One vector is turned by the same rotation once a tick. Each row is the vector after some number of ticks, and that number follows the row.
The counts run from 0 to 609.
[ 12  -5  19  16 -42  -7   7  44  -2  -7  -3 -10   7   7 -22 -15  12  11
 -11  21 -10 -43 -39  41 -31  15 -19  10  17   8 -25 -14 -13  12 -12  -1
  13 -10 -46   9 -36 -18 -56 -13  10  -6   7  -6]  155
[-14  40 -10 -36  16  -8  49 -24 -35  -3   7  -1 -16  -9 -12 -13  15   2
 -37  -4   5 -15  -4  34   5 -19  11 -12   4  52  -3  24  18  24  18  10
  20  -4  19  -8  52  -8 -30  -5 -13  17 -16 -18]  541
[  4   8 -31   8 -49  17  15  41 -22 -13 -19  11  18  11  16  12  -7 -34
  41 -16 -33 -20 -13   5  -5   7  19  33 -13   1   1 -51 -28 -17  -4  15
  16  -4 -23  11  -9  49   1 -10   7  -1 -38  23]  182
[ 19 -29  -5   7  19  35  -7  -5  -9  21  31 -32 -25  -9  23   6  -7  21
 -10 -15 -26 -51  -7   7 -47  11   0  22   5 -10   0  36  47   5   7  -4
   9 -14  17  -6  -2   7  -8  64  -5 -28 -15   6]  264
[ 28  -2  37 -30  -4  -8  -4 -17  -2   0 -10 -20  43   5  16 -15  17  -7
  12 -58  16  19 -16 -33  26  24  39   4 -30 -30   8  24   7  14   4 -14
 -34 -21  26  21   2  17  10   8 -16  18  18  -3]  70
[-22 -18 -14  15 -21  25  62  15   4   2 -12 -28   8  38   3  16   7  26
  -7   4 -13 -51  22  20 -30  -6   7 -13   2  -3 -47  -3 -34  20 -29 -10
  28  15  -7 -11 -37  -7 -42 -19  -4 -18 -18   9]  144
[ 18 -18 -21   6 -28  -1  37 -43  43  18   5 -20  14  41  -4  23   0   0
  -1   5   4  11 -20  -4  31 -11 -29   9  -3 -16 -30  11 -24   0 -12  20
  16  42  38 -16   6 -20  38 -11  15 -21  18  -4]  458
[ 25 -39   2 -16 -30  20 -29 -39  48  11 -28 -17  45  12  -1   6  25   7
  31  -4  25  -7   9  28   9   9 -12   8 -27 -36 -34  -5 -23 -24 -16  -5
  -9  -7  22  -8 -19  -5   4  -7 -10  -1  26  20]  478
[-11  -1 -26  21   8 -22  55  -6 -31  -2  38   8 -10   1  23 -19   1 -11
   2  -9 -16  13  -6   4 -19  36  15 -10  30  -6  -8  -6   9  39 -26  -2
  28  28   9  27  18  29  25  42  17 -29  21 -25]  421
[  4  -3  25 -20  54 -22  25 -15 -19  -5 -11  13 -15  10  19  11 -28   0
 -38  -6  12   1  27  15   7 -16  13 -26   5  20 -34  34  15  -6 -18  30
  33  16  -7 -30   9 -33 -26 -16 -42  15  18   9]  556
[ 32 -47  49 -11 -45 -40 -30  -9  14  16  -9  -7  26   9 -19  22  17  10
   9 -41   8  -5 -35 -11  33   4 -33   7 -16   0   7   8  11 -11   3  -6
 -12 -37  15  16  -1 -38   3  -1  28   2   7  -9]  485
[-13   3   9   4  -1 -38  51 -11  -8  14  27  13 -31  18  -9   3  27  15
 -15  40   6 -17 -13  43   2   5 -34 -14  20  15 -36  -6   4   2 -38 -26
  23  18  10 -28  11 -42 -44 -11  -4  -1   5  23]  132
[-21 -30  20  -1 -10  19  42  19  34  18 -19  -6  12  59  -7   3   0 -11
 -31  12  -6 -25   5  19   4   3 -10 -23  19  -2 -46 -24 -24  11 -35  -7
 -10  27  -3   5 -28  -8 -31 -33 -13  -4  34  17]  146
[  3 -47 -13  -6  21   7 -16  14  16  12  29  -9 -30 -17   9  -2 -44   0
 -37   9   0   4  -9  14 -41  20  -8  14  34  11 -18  -4  26  -7  15  18
   4  34 -23  17   1  42   1  32  -5 -23  39 -28]  429
[ 13   9  12  -3 -15  -3  62   9 -24   0  -7 -23 -20  14  12   3 -22  19
 -18 -24 -26 -52  -9 -15 -18 -15  18  16  25  -2 -45  23  14  54 -15   8
  27   9 -31   6  -8 -28   0 -16 -20  -6  20   6]  579
[ 18  23  32  42 -30 -31  27  33 -18   7  18  11 -10   1  33  -3 -16 -20
   6 -20 -35  -9 -33  16 -27  24   0  31  31 -26 -39 -29  12   4 -41  -1
  28  16 -29   0 -15 -14 -14  15  -6  -4  13  33]  590
[-27  -6 -22 -18   8 -36  44  -6 -36   7  10   6 -19  -3  20  -6 -19  -5
 -12  -4 -17 -17   5 -38  -3   1   2  -3  24  17 -26 -13  28  54 -10 -11
  -4  22 -40  51  30   2  30  14   4 -14  18 -18]  415
[ 19  30  12 -40 -17   6 -15  -6   4   1  -8 -30  42 -38   1 -25  23  12
  -4 -44 -10 -12 -13 -14  -3  15  13  27 -20 -10  -6 -19   0  43  19 -36
 -51 -25  35  24  -2  17  12   6   6   8   5   4]  68
[  1  18  32 -20   7  -9 -30 -10 -21  22  15   3   6 -43  24   8   7  15
  -5 -64 -24   3  17   8 -14  13  17  26  -4 -16  -3 -13  35  -8   7 -20
   0 -35  26 -10  24   7  -8  45  -1   0 -15  -3]  78
[  7 -42  46  21 -38  -2   2  37  10   6  -8 -14  20  36 -19  16 -17   9
 -25 -11  -3 -23 -29  18  -3  18  -2 -19  30   6  -4  31  -8  -2   2  20
  17   0 -40  24 -43 -14 -31 -30  18  -4  13 -15]  157
[-24   3   8 -34  24 -22  11  18 -48  18  38  13 -49 -10  23  12   5   2
  -3 -13   3   0  -9   0  -6 -20  13  38 -26  11  10   9  46 -20   9 -38
   6   5   1 -22  40  -9  -8  30 -13   0 -13  13]  99
[  8 -29 -33   6  29 -12  -2  24  -6   3  36  -3 -21 -30  20  -7 -20  -7
 -12  20  -8 -10 -12  20 -60  19 -10  35  24   4 -21 -24  18   6   2   1
  14  33 -32   5   0  45  -7  45  -8 -31  29 -16]  428
[ 22   6 -63 -44   7 -11 -23 -20 -21 -33 -31  12  11 -45 -27  -6  -1  -7
  25   1  45 -16  17   8  -1  -4   6  32 -14  23 -10 -21  -1   6  31   5
  -6 -11  -8  14  28  25   6 -24   0  15  11   7]  210
[  4 -51  -3   0  44 -27   1   0 -41 -20  -3  29 -25  -8   9  13 -29  -3
   5 -23  12  -6  24 -25  -5  34  16 -25  35  -6 -15  -4  41  -3 -14  10
  23   1 -14  33  -2  21   1  29 -17   1  40   6]  408
[ 15  -8 -15  27 -13 -35  18 -30   5  22  48  15  -5  10  22  -6 -12 -24
  10  31  12  28 -28  19   7   6 -28  19   6  14 -21 -11   3  -6 -26   9
  23  65   6  -3   6 -14  22  14   8 -35  29   1]  442
[ -8  -4  20   0 -23  11  23 -63   9  25  27 -31   2  40  44 -10  27  -4
 -10   7 -17   6 -12   9  22   9  13  -3  16 -18 -25  42  23  16 -29  10
   1  30  13   8   3 -10  24  51  -6   4 -14  19]  273
[ 29  -9  23  -1 -62 -34 -18 -51  18   4  -3   0  32 -11 -18  16  36  25
  23 -25 -19 -16 -14  16  21   8 -35   9 -15 -21 -19 -12 -10  -3 -14   1
  19 -38  23 -15  -2 -33   5   5  15  -4  -6   2]  481
[ 13  -4  23 -23  54   4   7  -1  -1  11  -7   5  -8   5  -5  17 -39  14
 -62  -8  21   1  31  25  -3  -8  10 -42  30  25 -26  15  18  -7  -8  25
  22  25  19 -16   4   1 -45 -21 -39  23  24   7]  555
[ 21 -42  -6  -8  22  45 -19   3   8  14  25 -40 -27   7  25   4 -11  11
 -12   6   5 -41 -10   6 -44   6   5  27   1 -10 -10  42  47  -6  12  -2
 -17   3  -6   2 -20  16 -14  55 -25 -13  20  28]  265
[ 26 -30  15   3 -43 -24 -30  10 -16  -2   1 -32  30 -22  -2  20  37  21
  35 -36  -6 -36 -10  -8  -1  -5 -14  27 -51  -6   4  10 -10   1   4 -20
   3 -50   7  -1 -21 -33 -13  12  28 -16 -34  -6]  487
[ 67  25 -18  26 -12 -11  13  12   4   6   8 -35  42   2  23  -4  -4 -46
  22  -8   8  -5  -9  20   7 -11 -27  30 -36  20 -11  -3 -24  10 -12  35
   5  14  22 -21 -10  -7 -10   1  21 -21 -34  -5]  34
[ 11  36  20 -14 -22   2 -22   0   6  13 -37  31   6  50 -16 -11 -20 -23
   5 -12  17 -11 -25  42  22 -39  -2   9 -23  17   1   6  22 -33  23  25
  -5   2  -4 -15  29 -16  -6 -41 -23  17  41  17]  354
[ 63  21 -18   7 -29  -6  -8 -27 -17  -8  -4 -35  51 -23   4  -1  14  13
  13 -37  14  -5 -12   3   9  12   5  15 -18   4   7  10 -25  37  -3   9
  -9 -21  44   3 -21  -8   4  -8  19  -5 -32  17]  51
[ 46 -33  17   8 -23 -26  11 -27  49   7   4 -21   8  23 -25  27   7  -1
   9   4  14  15 -35   7  13  14 -40  14   0 -18 -20  28  -2 -15   5  35
  19  16  47 -32  -2 -10  15   1  12 -22  26   0]  463
[ 63 -13  12  -2   5  -4 -27  -5  10   1 -11 -17  56 -11   7  -2   0 -18
   6 -31  35  11  -4 -20  29  14 -11   9 -30  -1  13 -13  -3   0 -12  -6
 -43   0  44  10 -37   2  -3  -8  -4   3   8  37]  53
[  3  60  20 -11 -31  -4  -6 -11  -7  17 -21  24   0  29 -18 -15 -14 -12
  -6 -21  -7 -20 -23  49  10 -34  -8  11  -9  25   8  -5  19  -6  25  34
   3 -12  -1 -13  46 -35 -15 -35   3  21   9   3]  355
[ 70  13 -20 -16 -31   8 -32 -50  12 -13 -14 -40  43 -34 -11  -5  -7  23
 -10 -24   5 -29  -8  11   5  -6 -12  14  -9  15 -17   9  -8  30  18  29
   4 -23  19  -3 -15 -18  13  -9  10  -9  -9  11]  46
[  8  -5  25 -22  28 -18  -4  -1 -22   1 -47  11 -11   5   4   1 -19 -19
 -28  -9  15 -24  30 -20   6  15   3 -18  44   3 -37 -17  51  -4  20  18
 -23 -14 -20  38  34 -10 -10  10 -12  49   8  16]  392
[ 12 -51   2 -12 -22  15 -23 -12  51  22 -23 -44  54  20  16  24   2   0
   0 -17  25  -9  16  -7  16  -9  -7  31 -35 -22 -26  26 -35 -14  -5  15
 -14   6   4  -9 -38  -8  -1  -9  14  -5   9  -4]  473
[ 54 -13  35 -20   5 -24 -17 -14  -3  -3 -16  -9  12  -8  12  34 -14  -2
   5 -70 -22 -15   9 -38  25  -3  -8   8 -29   0 -22 -13  23 -11   1  17
   2 -35  42  -9  11 -22  20   5 -18   3  16  10]  60
[ -1 -46  10 -26 -19 -12  -9  -8  -5  16  36 -31 -15 -16  40  25  16   1
 -32  19 -16 -19 -13  -4  -5  -9 -25  28  -1  34 -25   3  19  -1 -18 -16
  -2  17 -27   0  -4 -32  -8  40  14   0 -62  30]  285
[ 28  13 -44 -16  17 -14   2   0 -10  -4 -20  -6  36 -25 -27 -17 -10 -10
   3  -9  56  20  14  -2  -8  30   0  17  -4  12  21 -25  -6  17  31   0
 -32   8  49  31   4  29  -3 -21  25   5   5  -7]  216
[ 66   9 -23   9 -21  -6  21 -23  10  -9   8 -38   0  13  -9   5   1 -20
  10   0  -4 -20 -38  17  16 -20 -35  10 -19  44   0  33  -9  26  15  62
  20   8   3   3  14  -7  22  -4  16 -18  -2 -34]  28
[ 14  30  14   4  25 -20  28   3 -37   5 -33   5   1  -2  14  20 -11 -20
 -13 -37 -13 -20  42 -10  -7  17  12  -3  39 -11 -29 -33  37  -7  -6  22
   6 -25  22  10  38 -10 -24  28   2  39 -33  19]  388
